128 stands for zero in the data rows.
Here are some rows, each followed by its group. Rows of different groups can look alike.
[166 201  84 227 142 113 184 212  89 141  89  88 210  96 193  88  85  92
 209  96  93 156  96 215 123 185  83 204 172 100 122  87 169 175 108  99
  93 102  84 120 158  92 117  93 200 175  90 135  93 174 130 148  95  87] U
[144 177  84 173 152 113 171 160  88 171  89 118 184  95 134  88  85 108
 139  96 154 134  96 127 123 141  83 152 134 100 121  87 100 114 116 100
  93 101 113 140 138  92 117  92 126 153 158 169  93 156 102 169 110  87] U
[140 174  84 210 130 113 154 194  88 125  89  87 190 103 185  88  84  91
 186  96  93 161 103 205 123 168  83 201 171 109 130  87 165 178 115  99
  93 102  84 141 162  92 118  92 173 156  90 127  93 155 133 137  95  94] U
[ 95 105 151  96  99 166 108  99 160  89 169  88 103 149 100 189 183 167
 100 172 100 114 157  95 137 100  85 103 129 142 147 145 100 100 107 140
 233 144  93 141 114 133 182 184 108 102  90  88 197  91 103 111 168 129] K
[110 105 118 162 108 159 142 123 137 125  99 111 103 110 124 104 101 127
 119 141  94 147 143 163 123 128 101 199 114 107 164  89 106 133 125 125
 131 101  87 166 141  92 117 126 143 106  90 118  93 125 132 158 129 148] U
[151 105  98 118 102 113 116 107 129  89 103 112 103 158 123 148  93 138
 107 101  93 126 138 153 123 136 146 103 136 139  97 158 184 140 107 100
 113 160 116  99 144  92 135 104 171 101 100  88 167 139 178 111 125 152] O
[164 131 162  96 154 113 126  99  93 186 130 159 116  95 100 100 156  92
 100 121 153 143  96 100 123 126 156 127  95 100 136 112 100 100 155 156
 113 101 153  99 125 157 120  93 109 135 161 166 109 138 102 147 124 107] R
[123 132  84 192 110 113 159 152 114 127  89  88 136 107 162  88  84 107
 153  98  93 158 135 187 123 144  83 216 136 113 157  87 140 162 128 100
  99 101  84 158 151  92 118  92 176 130  90 120  93 147 131 147 103 134] U
[140 105 167  96  99 124 110  99 144  93 162 144 103 126 100 155 156 145
 100 141 120 120 124 104 123  98 168 103  96 107 113 189 101 100 107 151
 128 148 136 100 114 145 117 149 122 101 144  88 168 114 124 114 142 147] W
[ 95 105 164 107  98 201 103  99 225  89 166  96 103 179 100 229 164 182
 100 194  94 121 204 111 123  95 122 103 101 193 130 197 101 100 107 122
 210 193  86 157 114 125 129 253 120 101  90  88 177  91 159 111 163 185] K
[127 105 171  96 123 120 113  99 126 131 182 187 103  95 100 126 179 135
 100 140 155 114 107  87 123  95 171 103  95 100 120 166 100 100 129 170
 127 104 188  99 114 183 117 150 109 102 169 140 162 120 102 121 156 116] O
[154 105 185  96 126 117 112  99 123 144 171 168 103  95 100 126 173 117
 100 145 137 132  96  92 123  99 176 110  95 100 127 171 100 100 134 166
 129 102 155  99 114 174 117 133 109 107 149 153 139 119 103 144 137 122] R
[ 95 116 133 132 115 158 116 122 126 161 126 111 105  95 100 101 135 121
 106 123 123 147 119 123 123 105 100 180  99 100 213  90 100 100 169 156
 140 101  84 154 125 126 121 127 109 116 106 151  93 113 102 144 126 113] M
[146 105 140  96 149 113 113  99 100 147 161 171 106  95 100 120 158 120
 100 100 154 120  96 103 123 122 178 116  95 100 131 151 100 100 156 148
 114 108 175  99 121 153 117 101 109 122 159 145 162 149 103 126 138 107] O
[106 105 162  96 116 126 103  99 137  90 184 166 103 111 100 151 178 175
 100 134 149 114 124  87 123  95 171 103  95 115 155 168 100 100 116 162
 154 156 170 103 114 186 117 166 109 101 149 110 176  91 103 111 156  97] K
[144 105 155  96 114 113 124  99 132 110 172 185 103 115 100 136 152 152
 100 122 123 116 125 120 123 114 192 111  95 100 123 187 100 100 119 160
 122 118 174  99 114 138 117 142 128 102 136 104 168 136 118 114 153 142] O
[ 95 105 102 150  98 153 103 114 199  89  89  88 103 204 154 199  87 143
 125 144  93 132 194 172 123 118  94 103 148 207  97 154 193 170 107 100
 181 194  84 158 118  92 144 173 160 101  90  88 145  92 202 111 130 201] Q
[167 114 170  96 146 113 135  99 106 175 144 161 109  95 100 101 158 103
 100 133 141 141  95 109 123 122 167 140  95 100 139 126 100 100 152 165
 112 102 160  99 119 152 117  98 109 130 148 161  99 133 103 159 128 117] R
[121 137 125 115 142 114 131 125  88 200 110 137 132  95 100  88 126 125
 101  97 158 144  96 102 130 118 114 173  95  99 206  87 100 100 189 143
 114 101 120 114 133 131 117  93 109 135 144 176  93 132 102 155 118  87] M
[ 95 105  93 136 120 122 103  99 165  89  89  88 103 175 135 175  98 130
 110 163  93 127 169 127 123 131  97 103 130 189  97 101 116 144 107 100
 171 224 113 164 114  92 132 170 160 101  90  88 126 116 162 123 155 135] M
[119 210  84  96 189 113 188 134  88 204  89  95 197  95 100  88 108  92
 125  96 187 113  96 126 147 190  83 163 109  99 125  87 100 100 196 100
  93 102 166  99 126  92 142  92 109 228 150 204  93 190 102 111 114  87] O
[ 95 174  84 164 156 113 159 178  88  89  89  88 188 138 179  88  84  94
 194  97  94 113 113 138 145 156  83 134 199 140  97  87 121 169 107 100
 123 112  84 189 120  92 148  93 114 167  92 127  93 151 102 115 111  87] M
[170 134 113  96 149 113 163 108  88 127 144 130 147  96 100  93 134 133
 100  96 161 113  96 111 160 129 134 123 118 100 117  97 121 100 143 142
 101 102 149  99 114 116 128  92 109 180 158 133 159 146 102 111 128  87] W
[ 95 200  84 182 129 113 206 223  88 121  89  88 186  96 193  88  84  92
 238  96  94 114  96 210 134 191  83 234 199 100 141  87 181 170 136 100
  93 101  84 133 160  92 135  92 125 216  90 140  93 165 103 111  96  87] U
[143 107 167 111 132 116 133  99 127 170 138 149 103  95 100 107 145 100
 100 140 117 148 102 121 123 123 157 154  95 100 139 130 100 100 148 164
 127 101 140  99 124 137 117 118 109 124 130 150  93 129 103 164 135 134] R
[167 181  84  96 164 113 187 153  88 185  89  96 193  95 100  88 103 130
 125  96 186 113  96 110 186 167  97 149 122 100 135  87 109 100 165 100
  93 101 155  99 120  92 117  93 109 228 165 183  95 178 102 114  96  87] W
[119 105 154  96 126 114 103  99 129  90 182 159 103 120 100 163 167 161
 100 132 138 120 118  87 134  96 164 103  95 119 162 161 100 100 117 153
 155 174 164  99 114 166 117 141 109 101 136  98 191 100 129 111 147 103] K
[161 105 168  99 136 114 135  99 119 169 146 170 103  95 100 106 153 117
 100 148 144 133  96 101 123 115 164 130  95 100 123 133 100 100 132 152
 113 102 172  99 114 150 117 120 108 118 158 155  99 123 102 164 138 128] R
[114 109 175  99 136 137 122  99 107 176 155 170 111  95 100  94 171 133
 100 137 159 135  96  87 123  95 144 139  95 100 197  98 100 100 173 172
 136 101 151 110 114 177 117 128 109 116 148 182  93 107 102 145 142  87] M
[ 95 106  84 188  99 113 185 190  96  89  89  88 160 193 218  88  84 125
 225  96  93 114 158 201 124 200  83 133 237 166  97  87 252 223 107  99
 104 125  84 134 154  92 163  93 170 146  90  88  93 149 154 111  96 131] Q
[ 95 105 194  96  99 173 103  99 168  89 208 167 103 121 100 203 217 190
 100 178 133 114 137  87 123  95 155 103  95 124 154 201 100 100 107 161
 188 168 154 130 114 217 117 206 108 101 137  93 224  91 107 111 166 117] K
[132 202  84 193 148 113 128 247  88 107  89  87 196 111 195  88  84  92
 235  96  94 168  96 191 124 190  83 175 216 111 116  87 202 180 108 100
  93 101  84 140 181  92 134  93 124 158  90 113  93 171 142 113  95  87] U
[ 95 105  84 182  98 162 103 127 197  89  89  88 103 231 201 186  84 116
 165 128  93 129 218 177 123 148  83 103 180 223  97  97 181 217 107 100
 173 182  84 173 144  92 181 172 141 101  90  88  94 104 188 111 128 210] Q
[ 95 105  84 205  99 128 108 188 145  89  89  88 116 184 212 129  84  96
 207 112  94 150 174 192 123 149  83 144 215 197  97  87 187 229 106 100
 136 108  84 227 152  92 138  94 157 101  90  88  93 118 188 112  96 146] U
[136 110 153  96 151 113 114  99  95 160 154 185 114  95 100 111 165 119
 100 106 172 114  96  87 123 112 174 103  95 100 117 137 100 100 146 145
 107 102 183  99 114 169 118 109 109 120 187 152 158 139 102 121 147  94] O
[122 105 107 125  98 123 103 110 156  89  97  88 103 176 126 161  97 146
 110 124  94 128 159 138 123 115 127 103 138 170  97 157 163 139 107 100
 138 189  91 139 121  92 140 137 153 101  90  88 159 106 171 111 135 158] Q
[156 122 141 113 137 113 129 113 109 172 119 133 114  95 100  99 125  98
 100 120 125 147  96 124 123 127 145 148  95 100 132 115 100 113 145 136
 111 102 129  99 139 121 121  93 109 131 138 142  93 135 110 165 120 125] R
[121 132  96 165 127 114 139 137 111 145  89 101 128  95 127  87  86 104
 128 109  94 158 119 162 123 134  99 202 120 100 166  87 117 140 152 120
 116 101  87 151 146  92 117  93 152 134  90 137  93 135 124 156 113 128] U
[ 96 220  84 183 130 113 209 243  88 121  89  88 226  95 205  88  84  91
 240  96  94 114  96 209 129 200  83 223 227 100 135  87 188 172 130 100
  93 101  84 132 161  92 133  92 117 220  90 150  93 188 103 111  96  87] U
[106 131  84 201  99 128 144 187 114  94  89  88 135 127 183  88  85  94
 186 103  94 158 132 189 123 143  83 197 189 135 150  87 169 187 108  99
 101 101  84 208 163  92 121  93 148 113  90  91  93 137 145 128  95 137] U
[ 95 183  84 210 105 112 199 255  88  90  89  87 204 146 245  88  84  92
 255  96  94 114 107 233 124 221  83 200 255 120  97  87 248 205 108  99
  93 101  84 155 175  92 139  93 149 193  90  88  93 180 121 111  95  87] U
[159 105 170  96 140 114 138  99 111 177 154 186 103  95 100 105 160 120
 100 139 148 129  96  93 123 116 176 121  95 100 123 138 100 100 134 152
 113 102 183  99 114 157 117 125 109 117 165 157 103 133 102 165 142 124] R
[127 178  84 176 146 112 132 206  88 112  89  88 174 115 174  88  85  91
 203  96  94 157  96 176 124 178  83 169 180 117 123  87 177 166 108  99
  93 101  84 141 174  92 139  92 125 145  90 113  93 157 138 123  95  87] U
[135 105 142 107  99 124 123  99 149  89 152 151 103 146 100 155 136 164
 100 133  94 116 150 141 123 115 173 105  99 114 100 192 122 112 107 138
 130 138 153  99 115 113 118 160 153 101 109  88 167 132 138 111 152 167] O
[135 105  84 148  99 113 114 129 153  89  89  88 104 190 149 158  84 149
 140 102  94 125 165 167 123 141 113 103 147 191  97 122 211 157 107 100
 114 208  84 122 138  92 130 103 186 101  90  88 137 123 196 111 116 166] Q
[101 105  84 175  98 115 103 140 175  89  89  88 103 210 175 177  85 123
 153 138  94 135 181 162 123 138  83 103 165 209  97  91 192 187 107  99
 146 199  84 175 125  92 138 129 171 101  90  88 108 107 198 111 116 175] Q
[113 105 124 125  98 137 103 101 169  89 111  96 103 167 117 174 115 149
 102 141  94 125 161 128 123 108 126 103 130 174  97 168 151 130 107 100
 148 180  93 133 114  93 137 156 147 101  99  88 173 103 163 111 137 169] Q
[ 95 105  86 216  98 182 103 128 224  89  89  88 103 207 205 183  84 120
 167 181  93 137 247 195 123 130  83 132 169 223  97  88 186 226 107  99
 174 142  84 225 115  92 128 197 181 101  90  88  93  92 193 111 130 242] Q
[146 185  84 148 164 113 144 174  89 183  89 107 169  95 118  88  85  92
 145  96 160 145  96 136 128 150  83 181 136  99 155  87 100 109 145  99
  93 101  97 124 154  92 123  93 109 156 143 162  93 159 103 151  96  87] U
[173 105 147  96 127 113 124  99 104 139 150 162 105 100 100 116 144 144
 100 110 139 125  96 107 125 108 175 116  95 100 137 162 100 100 140 152
 104 104 153  99 125 139 117 106 114 111 157 131 143 135 113 130 126 114] W
[ 95 132  95 153 117 153 114 152 122 126  89  88 122  98 124  99  96 112
 139 122 107 144 123 125 123 115  83 168 133 121 173  87 100 131 143 106
 132 101  84 195 129  93 127 114 119 115 109 139  93 124 105 152 117 104] M
[133 105 152  96 141 113 113  99 119 125 163 169 103 102 100 129 158 131
 100 122 147 116 106  94 123 115 168 103  95  99 109 156 100 100 128 141
 124 132 184  99 114 151 117 130 109 108 156 136 153 133 103 133 151 115] O
[ 95 105  84 211  99 152 140 168 148  89  89  87 114 184 200 118  85 138
 192 146  94 139 186 172 123 138  83 136 187 193  97  87 152 197 107 100
 116 111  84 241 141  92 123 119 165 101  90  88  93 124 162 124 104 158] U
[157 110 162  96 146 114 112  99 104 172 154 162 103  95 100 111 172 100
 100 124 148 138  96  95 123 111 160 125  95  99 139 147 100 100 160 164
 127 102 161  99 119 160 118 111 109 123 151 171 119 124 102 151 129 109] R
[ 95 105  84 220  98 147 114 177 169  89  89  88 103 191 221 150  84 109
 201 127  94 151 191 205 123 139  83 155 212 211  97  87 202 227 107 100
 141 102  84 246 143  92 128 119 174 101  90  88  93 114 184 111  96 175] U
[ 95 105 144 112  98 168 103  99 180  89 126  93 103 172 102 199 140 179
 100 169  94 129 171 110 123  95 118 103 124 193 128 168 118 100 107 104
 191 199  84 170 114 116 131 193 134 101  90  88 164  92 161 111 148 153] K
[156 105 180  96 144 113 126  99 108 171 159 182 104  95 100 105 165 116
 100 135 154 126  96  87 123 108 181 113  95  99 118 136 100 100 134 154
 112 102 173  99 114 174 117 118 109 118 171 164 114 128 103 161 141 112] R
[106 114  89 192  99 163 146 150 126 115  89  88 115 118 153  91  85 118
 151 130  94 149 139 173 123 132  83 201 149 115 158  87 131 155 110 100
 112 101  84 198 152  92 118 101 146 104  90 109  93 129 137 151 109 153] U
[118 112 111 174 110 160 167 129 113 140  89 124 126 112 135  87  84 151
 124 149 114 134 133 135 123 121  88 166 129 104 139  87 100 127 107 100
  95 101  94 184 139  92 117 119 139 103 125 131  93 138 104 169 133 127] U
[150 105 172  96 139 113 126  99 110 168 152 179 103  95 100 106 161 114
 100 138 151 130  96  94 123 108 171 120  95 100 117 143 100 100 140 156
 115 102 169  99 114 162 117 122 109 118 160 163 114 128 102 162 141 118] R
[139 168 122  96 187 113 103 115  88 200 123 150 144  95 100  88 146  92
 100  96 192 141  96  87 123 120 133 124  95 100 192  87 100 100 193 134
 118 102 163  99 118 169 118  92 108 157 158 188 120 127 102 135 116  87] M
[189 124 182  96 168 113 142  99  89 196 159 200 127  95 100  88 158 108
 100 139 161 127  96  87 123 112 191 128  95 100 124  98 100 100 146 161
  93 102 222  99 114 181 117  93 109 144 169 187  93 133 102 189 131  87] R
[153 105 180  96 139 114 122  99 114 174 151 179 103  95 100 112 163 109
 100 142 158 128  96  87 123 106 169 112  95 100 118 136 100 100 134 160
 115 102 164  99 114 170 117 119 108 119 179 159 127 123 102 154 142 117] R
[110 105 179  96 129 121 113  99 126 144 181 197 103  95 100 119 178 128
 100 129 163 114 109  87 123 100 167 104  95 100 126 156 100 100 143 175
 135 102 198  99 114 190 117 158 108 105 172 157 137 123 102 128 163 115] O
[132 116 151  96 164 113 104  99  93 176 172 185 109  95 100 106 170 104
 100 101 179 116  96  87 123 111 172 106  95 100 133 133 100 100 169 156
 119 102 198  99 114 176 117 106 108 129 175 178 148 134 102 134 145  87] O
[ 95 105 164 109  98 174 103  99 189  89 145 101 103 170 100 212 158 176
 100 187  93 127 183 101 123  95 126 103 114 188 128 174 101 100 107 121
 200 187  92 155 114 131 131 198 120 101  90  88 185  91 150 111 159 163] K
[158 105 137  96 133 113 123  99 110 114 154 166 105 117 100 128 142 140
 100 114 138 117 105 112 123 122 176 103  95 100 110 166 101 100 118 141
 109 134 182  99 121 136 117 108 124 107 157 110 174 145 121 114 145 125] O
[117 105 173  96 128 120 103  99 126 101 191 171 103 104 100 157 190 164
 100 146 157 114 107  87 127  94 171 103  95 100 165 158 100 100 120 164
 158 157 183 100 114 197 117 147 109 101 160 119 199  93 103 111 151  89] K
[136 105 125 125  98 126 123  99 159  89 127 130 103 168 117 162 114 167
 100 142  94 118 158 148 123 116 152 103 124 141  97 187 162 131 106 109
 124 152 121 116 122  93 118 146 168 101 100  88 159 128 160 111 143 178] O
[157 105 142  96 104 113 116  99 129 104 150 140 103 125 100 139 139 150
 100 116 104 130 121 124 124 112 170 115  96 104 133 185 122 105 118 143
 120 143 128  99 130 118 118 130 134 102 126  92 148 132 141 124 128 144] W
[130 177  84 146 131 112 184 210  88  89  89  88 210 152 204  88  84  93
 202  96  94 114  96 179 138 203  83 109 227 115  97  87 244 178 107 100
  93 106  84  99 157  92 155  92 146 196  90  88  93 172 130 111  95  87] O
[ 95 106  84 184  98 112 181 191  99  89  89  88 147 198 239  94  84 108
 232  96  94 114 166 213 124 212  83 124 231 166  97  87 246 228 107 100
 124 111  84 120 172  92 201  92 144 132  90  88  93 154 143 111 101 147] Q
[152 255  83  99 249 112 151 209  88 203  89  88 246  95 108  88  85  92
 169  96 198 114  96 118 158 184  83 151 154 100 116  87 100 100 169  99
  93 101 136  99 148  92 146  92 109 252 138 225  93 183 102 127  95  87] U
[176 114 181  96 147 113 137  99 109 189 164 184 116  95 100  93 163 111
 100 153 151 131  96  89 123  97 166 144  95  99 137 115 100 100 143 182
 102 101 179  99 114 184 117 102 109 135 159 176  94 122 103 179 132 102] R
[141 105 140 112  99 116 138  99 147  89 151 160 103 148 100 148 131 164
 100 132  95 117 150 144 123 124 178 113  95 108 107 180 133 108 107 137
 115 138 154  99 122 105 117 146 160 101 118  88 160 141 144 111 152 175] O
[135 255  84 188 185 113 222 255  88 145  89  88 255  95 223  88  84  92
 255  96  94 114  96 226 124 255  83 198 216 100  98  87 203 164 123 100
  93 101  84  99 185  92 126  92 119 255  90 175  93 215 103 111  95  87] U
[ 95 105  84 215  98 171 105 133 227  89  89  88 103 207 208 177  84 111
 175 173  94 140 234 200 123 136  83 130 173 214  97  88 177 217 107 100
 176 150  84 219 117  92 128 186 180 101  90  88  93  93 200 111 124 224] Q
[ 96 110  84 184 110 123 122 179 124  89  89  88 136 161 183 111  84 105
 174 117  94 149 141 157 123 143  83 131 186 172  97  87 151 189 107  99
 120 109  84 207 152  92 141  93 142 102  90  88  93 131 157 128 100 124] U
[147 105 164  96 134 113 112  99 120 153 159 154 103  95 100 124 159 101
 100 124 128 142  97 113 123 122 173 127  95 100 136 163 100 100 152 162
 137 102 146  99 123 150 123 118 109 118 137 142 135 121 107 138 133 133] R
[ 95 105 197  96  99 172 103  99 168  89 215 171 103 120 100 183 216 186
 100 183 127 113 144  87 123  95 157 103  95 116 160 191 100 100 108 173
 179 165 166 121 114 209 117 213 109 101 137  95 188  91 103 111 173 121] K
[ 95 105 136 140  98 208 103  99 221  89 107  88 103 227 138 220 117 174
 105 185  93 114 226 149 123 102  97 103 134 200  97 201 153 152 107 100
 191 194  84 172 115  92 150 229 138 101  90  88 152  91 177 111 150 228] Q
[101 109  89  96 154 113 136 123 104  89 105  88 133 135 107 141 122 137
 122 127 115 114 114 115 169 139  83 111 144 137 129  87 129 100 119 100
 180 156 110 124 115  93 164  93 109 148  90 104 154 115 118 111 139  87] K
[118 108 190  96 162 119 105  99  89 198 176 212 114  95 100  92 188 129
 100 126 213 115  96  87 123  95 167 103  95 100 173 107 100 100 168 171
 132 101 215  99 114 226 117 125 108 115 187 216 124 102 102 139 156  87] M
[182 156 149  96 166 113 132 108  88 191 116 174 143  95 100  87 134  92
 100 117 175 133  96  87 123 121 159 125  95 100 118  88 100 100 147 131
  93 101 168  99 114 156 117  93 108 155 180 190  93 139 102 175 116  87] R
[125 212  84 188 155 113 198 230  88 113  89  88 224 111 196  88  84  92
 226  96 117 114  96 165 152 186  83 166 215 100  97  87 145 159 108 100
  93 101  84 135 163  92 145  93 109 198 104 142  93 173 102 112  95  87] U
[138 113 150 135 122 131 142 109 129 156 105 127 106  97 103  99 123 102
 101 141 114 147 113 132 123 131 126 157  95 100 124 111 100 126 128 138
 117 102 113 115 136 111 128 120 114 120 130 136  93 131 103 167 128 147] R
Which 5 groups are nearest to each row below, nearest first, going by the average distance to the group's rows?
[136 105 120 116 100 118 127  99 141  89 126 145 103 154 106 140 112 164
 100 122  95 116 151 138 123 125 159 105 109 125  97 179 136 126 107 106
 113 156 138 102 130  93 124 143 161 101 116  88 154 141 149 119 144 159] O W K R Q
[134 222  84  96 213 113 147 152  88 221  89 116 216  95 100  88 105  91
 102  96 239 113  96  87 154 129  83 125 114 100 158  87 100 100 200 100
  93 101 157  99 114 126 132  92 109 233 194 255  93 148 102 133 105  87] R W M O U
Which 4 groups are nearest to each row below, nearest first, going by the average distance to the group's rows?
[162 105 168  96 118 113 115  99 117 129 183 174 103  99 100 131 166 150
 100 123 141 118  97  94 123  98 187 103  95 100 136 193 100 100 133 172
 117 115 162  99 114 169 117 127 109 102 163 122 169 126 103 114 140 123] R W O K
[165 178  84  96 166 112 189 147  88 158  89  91 194  95 100  88 102 128
 127  96 174 113  95 116 183 167  99 137 131 100 123  87 130 100 158 100
  93 102 163  99 121  92 124  93 109 229 164 162 118 177 102 111  99  87] W R M O
[104 105 139  96 135 113 122  99 106  90 184 118 118 102 100 134 179 166
 100 111 149 113 100  87 155  95 122 103 107 100 171 120 100 100 157 166
 169 122 143 100 114 156 132 111 109 145 123 129 192  99 103 111 153  87] W R K O
[145 105 183  96 128 123 117  99 120 156 151 160 103  95 100 118 169 114
 100 143 142 132  96  90 123 102 164 111  95 100 125 156 100 100 134 162
 126 102 149  99 114 164 120 131 108 109 159 151 122 121 103 147 139 120] R W O M
[103 240  84 112 181 113 182 205  88 212  89  88 220  95 110  87  84  92
 166  96 182 114  96 128 152 171  83 203 146 100 197  87 100 100 214 100
  93 101  96  99 128  92 138  92 108 241 127 228  93 173 102 111  96  87] U M W R
[175 179  98 139 164 112 152 148  88 190  89 108 166  95 115  87  84  92
 128  96 133 150  96 134 123 152 113 149 109 100 105  87 100 125 135 100
  93 101 118  99 140  92 118  92 117 164 146 177  93 150 103 179 100  87] R W M U
[ 95 105 178  96  99 173 103  99 167  89 179 148 103 142 100 210 191 180
 100 173 120 114 148  87 123  95 145 103  95 136 151 190 100 100 107 136
 197 181 143 126 114 186 118 207 108 101 127  88 212  91 121 111 163 129] K O W R
[ 95 105 173  96  98 205 103  99 194  89 167 126 103 167 100 223 179 193
 100 196  94 114 180  87 123  95 133 103  95 167 139 207 100 100 107 128
 212 186 107 152 114 147 121 232 109 102  90  88 190  92 141 111 162 169] K O W Q
[116 146  84 169 130 113 134 166 100 115  89  88 142 116 155  88  84  92
 156 102  94 152 115 166 123 142  83 171 161 120 131  87 135 155 118 100
 107 102  84 170 159  92 129  93 136 125  90 121  93 140 130 142 100 112] U M W Q
[ 95 133  84 102 141 112 162 141  88  89  89  88 157 132 130  96 106 151
 141  96 122 113 103 125 173 170  83 116 162 118 127  87 142 103 125  99
 142 133 106 100 119  92 175  93 114 172  92 114 138 136 103 111 131  87] W M U O
[143 105 113 111 115 113 120 107 125  90 105 120 109 147 100 143 109 145
 106 111 111 126 131 122 134 133 141 103 110 134 115 137 151 111 107 104
 116 178 126  99 133  95 130 109 150 102 135  88 147 134 152 113 130 141] W O R K
Which 4 groups are nearest to each row below, nearest first, going by the distance to the group's nearest row?
[150 105 153  96  99 116 114  99 140  89 157 141 103 138 100 150 143 159
 100 127 100 122 133 121 123 106 175 103  97 113 117 204 121 103 107 144
 127 155 136  99 116 122 118 147 140 101 127  88 164 125 144 111 138 154] W O K Q
[138 105 150 106  99 126 131  99 149  89 147 159 103 142 100 149 141 168
 100 143 111 114 140 119 123 113 170 103  95 109 102 177 106 100 107 141
 122 144 152  99 114 123 117 153 142 101 135  88 162 131 128 111 151 159] O W K R
[183 105 170  96 131 113 118  99  96 157 182 195 105  95 100 119 168 143
 100 120 166 115  96  87 124  95 196 106  95 100 149 169 100 100 146 171
  96 102 176  99 114 173 117  98 109 112 180 141 169 131 103 123 128 101] O W R K
[ 95 105 154  96  99 169 102  99 193  89 166 107 103 160 100 202 159 184
 100 165  94 122 174 106 123  95 143 103 101 174 144 191 104 100 107 128
 206 195 102 146 114 133 121 205 126 101  90  88 180  91 162 111 151 164] K Q O W
[ 95 105  84  96 103 133 114 116 116  89  96  88 103 154 117 165 154 154
 128 108 117 114 138 106 168 154  83 103 172 137 134  98 146 100 119 100
 206 163  84 123 126  92 233 127 108 116  90  88 201 113 103 111 150 113] K Q M O
Which 5 groups are nearest to each row below, nearest first, going by the distance to the group's nearest row?
[115 105 129  99  99 131 103  99 149  89 145 119 103 156 100 170 138 183
 100 136  94 129 157 113 130 106 148 103 103 159 151 164 123 100 107 120
 164 177 121 123 114 120 119 155 144 101  90  88 168 102 161 111 142 136] Q K O W M
[111 105 162  96 141 126 111  99 125 151 176 188 103  95 100 117 171 128
 100 129 148 114 109  87 123 106 171 112  95 100 127 147 100 100 145 155
 135 102 178  99 114 171 117 157 109 107 159 162 126 128 102 145 160 111] O R W M K
Which 5 groups are nearest to each row below, nearest first, going by the distance to the centre of the group?
[160 105 154  96 108 113 123  99 127 107 158 164 103 127 100 137 154 152
 100 125 122 118 116 106 123 111 191 103  95 100 119 194 102 100 107 158
 114 154 161  99 114 139 117 130 125 102 158  92 174 130 124 111 140 141] O W K R M
[ 95 105 158  96  99 179 103  99 175  89 158 120 103 155 100 202 169 165
 100 174  94 123 163  92 123  95 119 103 103 160 142 174 100 100 107 124
 203 169 107 149 114 143 133 202 109 101  96  88 192  91 138 111 160 153] K O W M Q
[ 95 105 147 105  99 149 102  99 167  89 144 110 103 149 100 187 155 162
 100 167  94 130 159 104 123  98 132 103 104 166 137 155 100 100 107 122
 196 182 113 142 114 135 123 182 129 101  90  88 166  92 147 111 158 138] K O W M Q
[175 105 178  96 130 113 127  99 101 160 179 198 109  95 100 115 174 152
 100 134 159 114  96  87 123  95 190 109  95 100 144 149 100 100 137 170
  93 102 187  99 114 181 117 107 109 112 196 148 141 130 103 137 129  97] R O W M K
Which 4 groups are nearest to each row below, nearest first, going by the distance to the centre of the group?
[152 105  87 133 103 113 121 113 130  89  89 104 109 174 137 146  84 143
 115 106  94 122 144 153 123 141 133 103 142 149  97 139 189 147 107  99
 104 173 113 103 145  92 137  97 170 101 106  88 155 142 178 111 127 161] Q O W U
[169 105 216  96 114 122 107  99 121 158 235 222 103  95 100 140 230 165
 100 180 182 113  96  87 124  95 204 103  95 100 157 175 100 100 127 220
 104 102 195 103 114 248 117 151 108 102 209 163 160  98 102 144 142  91] R O W K
[165 177  97  96 180 113 169 135  89 177  89 109 159  95 100  88 109  91
 114  96 157 115  96 133 148 165 102 158 107 100 123  87 100 100 169 113
 100 101 143  99 145  93 150  93 108 206 133 176  93 166 102 134 111  87] M W R O
[116 105 221  96 130 120 103  99 124 140 249 219 103  95 100 153 236 179
 100 161 198 113  96  87 123  94 198 103  95 100 193 167 100 100 139 212
 146 116 225  99 114 255 117 164 108 102 190 161 209  91 102 112 163  87] R K O W
[170 105 147  96 123 113 136  99 106 146 153 176 109 102 100 116 145 149
 100 122 144 121  96 104 132 113 171 120  95 100 137 154 100 100 130 160
  93 112 159  99 118 142 117 101 121 112 170 122 141 143 111 133 129 122] W O R M
[158 105 197  96 109 123 119  99 129 133 195 189 103  95 100 146 190 153
 100 168 153 114  96  87 123  95 184 103  95 100 137 172 100  99 112 187
 113 110 167  99 114 194 117 143 109 101 180 124 165 114 103 123 144 126] R O W K
[ 95 105  84 214  98 187 116 151 211  89  89  88 103 202 196 164  84 133
 181 158  94 146 221 207 123 124  83 171 179 223 102  88 188 220 107  99
 156 102  84 255 120  92 118 181 197 101  90  88  93  95 190 112 105 204] Q U M K
[122 177  84 113 180 113 103 160  88 175  89  98 156  95 100  88 101  92
 127  96 160 152  96 106 129 130  86 160 113 100 178  87 100 100 187 100
 113 101 103 112 137 112 134  93 109 157 132 181  93 133 103 145 100  87] M W R U
